[[119 113 137]
 [132 136 118]
 [116 121 152]
 [135 132 102]
 [119 100 147]]
->
[[119 132 116 135 119]
 [113 136 121 132 100]
 [137 118 152 102 147]]

[[108 123 126 107 112]
 [110 135 134  98 122]]
->
[[108 110]
 [123 135]
 [126 134]
 [107  98]
 [112 122]]

[[129 110 103 132]
 [126 125 124 133]
 [113 127 128 111]
 [117 123 127 116]
 [127 125 124 120]
 [125 124 118 127]
 [128 126 117 118]
 [135 128 124 126]
 [148 127 124 127]]
->
[[129 126 113 117 127 125 128 135 148]
 [110 125 127 123 125 124 126 128 127]
 [103 124 128 127 124 118 117 124 124]
 [132 133 111 116 120 127 118 126 127]]

[[128 133 130 129 120 126 131]
 [104 139 118 101 153 129 146]
 [147 137 135 140 111 121 129]
 [125 138 120 108 132 120 130]
 [114 132 118 106 116 120 118]
 [151 116 141 143 112 132 106]]
->
[[128 104 147 125 114 151]
 [133 139 137 138 132 116]
 [130 118 135 120 118 141]
 [129 101 140 108 106 143]
 [120 153 111 132 116 112]
 [126 129 121 120 120 132]
 [131 146 129 130 118 106]]

[[133 139 148 124 142 142 130]
 [153 138 138 116 143 141 141]
 [143 131 136 120 130 129 133]
 [129 122 119 135 145 127 125]
 [129 140 130 135 132 153 136]
 [114 126 130 140 133 132 120]]
->
[[133 153 143 129 129 114]
 [139 138 131 122 140 126]
 [148 138 136 119 130 130]
 [124 116 120 135 135 140]
 [142 143 130 145 132 133]
 [142 141 129 127 153 132]
 [130 141 133 125 136 120]]

[[129 107 149 131 132 150 140 151 131 137]
 [142 122 111 121 129 128 115 116 116 106]
 [136 124 118 131 134 125 122 124 127 115]
 [125 131 129 130 128 125 130 129 131 131]
 [128 117 132 127 136 136 122 134 123 126]]
->
[[129 142 136 125 128]
 [107 122 124 131 117]
 [149 111 118 129 132]
 [131 121 131 130 127]
 [132 129 134 128 136]
 [150 128 125 125 136]
 [140 115 122 130 122]
 [151 116 124 129 134]
 [131 116 127 131 123]
 [137 106 115 131 126]]

[[109 127 115 123 104]
 [121 126 124 126 118]]
->
[[109 121]
 [127 126]
 [115 124]
 [123 126]
 [104 118]]
---
[[124 140 126  98 135 143 121 140 137 110 137]
 [125 137 117 124 138 128 131 120 130 140 122]
 [131 124 132 136 127 128 142 127 125 124 133]
 [129 135 136 126 148 140 123 127 129 122 126]
 [130 122 143 142 129 127 129 130 125 122 130]
 [135 124 136 135 137 145 139 127 119 104 140]]
->
[[135 124 136 135 137 145 139 127 119 104 140]
 [130 122 143 142 129 127 129 130 125 122 130]
 [129 135 136 126 148 140 123 127 129 122 126]
 [131 124 132 136 127 128 142 127 125 124 133]
 [125 137 117 124 138 128 131 120 130 140 122]
 [124 140 126  98 135 143 121 140 137 110 137]]

[[142 106 122 104 110 150 106 154 101 110 148 111 146 132 109]
 [146 105 151 117 107 108 124 148 123 124 154 137 114 122 144]
 [105 152 121 121 148 146 120 139 102 145 112 142 106 142 140]
 [146 146 111 147 102 142 146 138 106 145 132 122 117 138 103]
 [146 143 106 111 155 102 113 154 129 104 149 140 146 155 149]]
->
[[146 143 106 111 155 102 113 154 129 104 149 140 146 155 149]
 [146 146 111 147 102 142 146 138 106 145 132 122 117 138 103]
 [105 152 121 121 148 146 120 139 102 145 112 142 106 142 140]
 [146 105 151 117 107 108 124 148 123 124 154 137 114 122 144]
 [142 106 122 104 110 150 106 154 101 110 148 111 146 132 109]]

[[136 133 126 133 132 133 102 123 122]
 [136 133 126 134 132 132 102 124 122]
 [135 139 120 137 134 129 102 125 122]
 [137 133 126 133 132 133 102 122 122]
 [135 140 122 136 135 129 102 127 130]
 [135 140 122 136 135 129 102 127 129]
 [135 138 121 136 134 129 102 128 129]
 [134 138 121 136 134 131 102 127 123]]
->
[[134 138 121 136 134 131 102 127 123]
 [135 138 121 136 134 129 102 128 129]
 [135 140 122 136 135 129 102 127 129]
 [135 140 122 136 135 129 102 127 130]
 [137 133 126 133 132 133 102 122 122]
 [135 139 120 137 134 129 102 125 122]
 [136 133 126 134 132 132 102 124 122]
 [136 133 126 133 132 133 102 123 122]]

[[148 128]
 [101 130]
 [113 139]]
->
[[113 139]
 [101 130]
 [148 128]]

[[142 112 131 149 106 117 155 109]
 [131 110 151 136 147 107 149 154]
 [148 135 102 124 100 142 121 155]
 [157 113 140 116 107 120 106 130]
 [145 124 135 101 126 101 136 134]
 [156 128 108 102 131 106 112 112]
 [118 112 129 113 157 129 145 152]]
->
[[118 112 129 113 157 129 145 152]
 [156 128 108 102 131 106 112 112]
 [145 124 135 101 126 101 136 134]
 [157 113 140 116 107 120 106 130]
 [148 135 102 124 100 142 121 155]
 [131 110 151 136 147 107 149 154]
 [142 112 131 149 106 117 155 109]]

[[142 115 117 115 136 130 114]
 [117 122 141 133 141 132 109]
 [135 131 140 134 138 104 125]
 [141 134 132 130 131 103 135]
 [117 124 120 124 121 153 128]
 [131 135 116 126 112 132 148]
 [148 127 113 118 124 118 137]
 [131 120 137 128 145 119 108]
 [125 140 141 140 126 110 139]]
->
[[125 140 141 140 126 110 139]
 [131 120 137 128 145 119 108]
 [148 127 113 118 124 118 137]
 [131 135 116 126 112 132 148]
 [117 124 120 124 121 153 128]
 [141 134 132 130 131 103 135]
 [135 131 140 134 138 104 125]
 [117 122 141 133 141 132 109]
 [142 115 117 115 136 130 114]]

[[108 128 133 142 151 138 128 129 112 128 134 147 112 134]
 [126 132 131 128 136 136 134 130 124 133 121 110 143 128]
 [126 132 135 125 133 127 122 137 123 127 127 134 125 120]
 [143 122 129 130 110 116 125 121 124 110 140 116 127 151]]
->
[[143 122 129 130 110 116 125 121 124 110 140 116 127 151]
 [126 132 135 125 133 127 122 137 123 127 127 134 125 120]
 [126 132 131 128 136 136 134 130 124 133 121 110 143 128]
 [108 128 133 142 151 138 128 129 112 128 134 147 112 134]]
